Y: rows in 3 groups, each row roughly a mix of its group's directions
Y (122 x 11)
[[  3 -16   7  15 -23 -12   0 -55 -40 -51 -28]
 [ -1 -36 -10  11  -5 -13 -54  21  60 -22  -8]
 [-11  24  34   4   4  32 -37  52 -36  -7  31]
 [-24  -2  18  17  26  33 -14  69 -20 -20  22]
 [ -9  -4  29 -35 -24  21 -31  15  59  35  15]
 [ -2 -18 -16  43  -6  -1   6 -33 -21 -67 -27]
 [ -2  -5 -29  47  35  -5 -16  51  11 -45   2]
 [-14   4 -16   2  -3   3  64 -51  -9  17 -41]
 [-13  17 -19   5  23  -9 -46  65  10 -28  24]
 [  1   8 -20  40  -2  36  10  55  45   3  28]
 [ 13  -1 -13  47  35   0 -27  41  -9 -54  10]
 [ 18  -6 -11 -13 -33 -30  13 -65 -42 -17  10]
 [-55  -6 -16 -46 -23  -6  35 -10 -26  29 -22]
 [-17   0   6  30  38   2 -17  -9 -66 -39 -22]
 [-23   8 -28   9  24 -20 -44  56  23 -34  -5]
 [-26  16   7   4  33  39  -8  70  16   7  20]
 [  9 -16  -3   4 -31   7  50 -67   3  21 -22]
 [ 44  17  35 -18 -19  21 -31  34  21   3  47]
 [ 55  16  25  12   3   9 -16   1 -49 -33  37]
 [-29  14 -12  11  -7  36   3  77   5  16  21]
 [ 36   9  31 -37 -63  10 -25  17   3  11  22]
 [ 12   0 -14 -33 -14 -57 -13 -59 -15  10 -20]
 [-11   6  30  17  48  25 -16  68   2   8  -3]
 [ 21  12  32 -17 -71   2   5 -34  30  17   9]
 [  0  -2   1  27  25 -13 -48  55 -21 -41  18]
 [ -9   1 -36   8 -19 -12  56 -49   2   5 -42]
 [-19 -11 -16  18  59  -1 -20  53 -29 -24   1]
 [-29   8   4 -31   1  -4  36 -48  16  53 -28]
 [ 61  -1  -2  10 -25 -10 -24 -37  50 -15   8]
 [ -2 -23 -10  12 -31 -16  20 -59 -23 -40 -36]
 [ 14  -6  -2 -14 -30   4  52 -64   6  31  -9]
 [-63   3 -18 -32  11  -4  40  -4 -27  27 -28]
 [ 37  24  44 -43 -20  17 -13 -34   8  25  29]
 [-26   9  17   7  32  27 -25  69  -7 -10  29]
 [-42  -6 -31 -17  -9 -15  51  -6  27  43 -28]
 [ 19  20  38   9 -54  27  -6 -22  23   5  47]
 [ 15   9  20 -38 -35  -3  22 -61 -29  29  -2]
 [ 27 -11 -14  -9 -49 -31  -3 -60  -6 -26  21]
 [ 22 -10 -30 -17 -50 -41 -11 -48  13 -26  10]
 [ -7  12  10   2  17 -10 -60  53  -2 -42  21]
 [ 11   0 -27 -12 -44 -25  21 -70 -10 -14   7]
 [ 16  -6  37   3   8  24 -49  47  15   3  46]
 [ 21   8  12   6  -5  15 -28  74  32  -6  31]
 [ 49  -1  -3  37   2  -1 -41  28  35 -39  15]
 [  5  -2 -59  20 -12 -26  18 -31  57   0  -8]
 [  6  10  14  -4  42   6 -36  70   2  15  26]
 [-13 -21 -32  16  76 -10   1  34  12 -13   0]
 [-21   4  32   4  49  32  -2  55   9  28 -21]
 [ -8 -14 -15  52  28  -1 -25  49 -12 -47  -5]
 [ 23 -11 -33   6 -10 -32  22 -66  25  -5 -30]
 [-15   8  22   2  50  20 -20  70  -2  19  -3]
 [  7  12   5  35  73  12   9  14 -19 -19  37]
 [-34 -11 -38  21  52  -8 -14  46 -10 -30  -4]
 [-11   2 -22  23  18 -19 -50  45 -12 -46  25]
 [ 23 -19 -33   5   1 -32  24 -33  52  -5 -43]
 [ -4  -9 -58 -14 -27 -17  30 -52  24  23   1]
 [ -8  -3 -19  45  46   1 -17  55   4 -38   2]
 [ 32  25  34 -52 -32  17 -26   6  19  15  33]
 [ 11  10  22 -42 -37   1  20 -47  15  51  -5]
 [ -2  19  37  13  60  28 -16  26 -28  -8  34]
 [ 12  12  31  -7  -5  25 -37  66  27   7  29]
 [-36  -5   6  14  38  28 -11  67  -7 -25  14]
 [ 68   7  27  21 -10  10 -28   8  -4 -24  42]
 [-11  -9 -37   5  72 -15  -6  43  -7  -1 -19]
 [-10   0  27  30  42   2 -31  56   2 -41  -2]
 [ 24   7  14 -14 -63   5  28 -42  30  28  -9]
 [  4   2   7   9  61   1 -36  43 -42 -19  -5]
 [ -9 -10 -70  10  -1 -17 -10  21  54   3  18]
 [-20   5  32  -4  41  41  20  33   4  48 -24]
 [ 22  18  22   4   4  19 -35  66  35  -2  26]
 [ -3   2 -21  45  65   0  14  34  -3 -25  22]
 [ 31  18  49   6 -46  14 -27  -1  37  -9  33]
 [ -8  -8  -1 -37 -64 -11  11 -28  16  36 -33]
 [ 26 -13  66 -30 -12  27 -26  -7  -2  31  24]
 [ 13  -3 -37 -16 -51 -31   8 -58  17 -14   4]
 [-24   6  15   7  54  19 -20  68   5   9  -7]
 [ 42 -32  36  -4 -46   0 -48 -13 -13  -3  20]
 [ -7 -15 -34  33 -20 -29 -12 -18 -28 -59 -27]
 [ 21  19  62   6   8  11 -16  24 -50 -26  21]
 [-53 -18 -41 -10   6 -18  40 -30 -29  -1 -27]
 [ -7  -8 -38  14   9 -38 -49  31   8 -49  12]
 [ -7 -21 -17  20 -27 -18   9 -38 -32 -52 -43]
 [-31  12 -67  30  21 -15  15  28  21 -19 -16]
 [-67  -9 -23 -29  -1  -7  29  -4   7  31 -38]
 [  8  10  28 -56 -36   7   3 -53  -5  32   4]
 [  8 -13 -55  10 -33  -5  37 -45  32  19   7]
 [-29  11  19   6  16  15 -42  62 -24 -30  18]
 [ -5 -12 -69  -4 -14 -21   2 -10  56  10  16]
 [ -1  -5 -12  20  62  -3 -29  56 -19 -12  19]
 [ 30  -1  34 -13  -2  -2 -51  27 -17 -12  57]
 [ 11 -15   3 -24   8 -47  -8 -64 -31 -13 -28]
 [  5  19  15 -13  39  15 -21  51  15  41  43]
 [  7   4   9 -43 -30  -5  22 -68   4  35  -3]
 [-19   7 -13   7  62   3 -28  60  10 -14   9]
 [-10  -8 -71 -16 -25 -23   7 -32  34  17   8]
 [-18  11  18  -2  46  23 -23  70  12  19   4]
 [ 14 -30 -29   9 -67 -25   8 -11  34   7 -27]
 [ 11   6  25 -25 -56   7  25 -47  11  38  16]
 [-15  -9 -27  46  45  -2 -13  48   8 -40   1]
 [-20  -2  -7  30 -19  31   4  70  32 -16  20]
 [ 17  17  68  -7  19  12 -23  32 -35 -17  22]
 [ -3   5  20 -27 -58  16  39 -40  21  25 -16]
 [  2  16  72   2  30  31  15  23 -28   7 -20]
 [ 51 -13 -15   9 -26 -34  12 -61  18  11 -10]
 [ 15  -5 -34  -5 -47 -40 -10 -49  -8 -37  12]
 [ 16  13  20  32  31  15 -32  52 -31 -36  15]
 [ 11  15   6 -34 -33   5 -26  32  67  20   1]
 [ 19   3  36 -22 -41   7  22 -63   5  27  14]
 [-33  11 -17  16  35  31   2  63  35  -5  11]
 [ 32  -7   3  -8 -45 -19  15 -63 -32 -12  18]
 [ 20   4  15 -22 -32  15 -41  54  38  -5  29]
 [ 12 -25 -34 -16 -47 -24   6 -55  31   8 -15]
 [ 29 -12   1 -12 -38 -28  18 -69  -3   5 -29]
 [ 28  -7  -8  -6 -44 -33 -13 -49 -21 -39  29]
 [ 14   2  36 -17 -48  10  22 -66  16   3  -6]
 [ -7 -14 -11 -28 -72 -17  -4 -22  12  13 -43]
 [ 26  -4   0 -15 -36 -16  30 -71  11  22 -19]
 [ 54  29  54  -9 -10  23 -22  11 -11  12  34]
 [ 30  30  42 -19 -48  17  -6 -24  33  29  18]
 [-11   5 -15  15  17 -24 -54  53  -8 -45   2]
 [ 25  -3 -14  -2 -43 -29  -5 -51 -36 -31  29]
 [ -5 -24 -20  17 -39 -14  27 -45 -11 -40 -43]]
which group is each row in? (one row of each group first)
[ 37  15  34  -7 -31  14   5 -27  52  29  30] => P
[  5   8  68  27  21  27  19  16 -24 -17 -34] => N
[ 70   4  12  25  -3   1 -25 -20   0 -35  35] => B

[-21  16   4 -31  28  20   4  47  -3  58  29] => P
[ 19  -8  59 -21  17  11 -46  28 -16   6  36] => N
[  6  -9 -12 -37   2 -36  25 -62   7  32 -27] => P
[-12  -1 -13  27  27  32   8  62  46   1  22] => P
[-61 -17 -43 -19  46  -1   4  -6  20 -19  13] => B
[ 11 -13  19 -14   2  -1 -68  46  31  -6  26] => N
[  7  -2 -46  -4 -38 -34  22 -38  43  18 -18] => P
[ 11  -2  66 -43  -9  29 -25  -7  -1  36  10] => N
[ 54  15  23   8 -10  13 -46  29  -6 -36  32] => B
[ -9  -4  -6  -3  16 -11  35 -76 -39   6 -13] => B
[  8  24  37  11  61  24  -5  12 -37  -5  36] => B
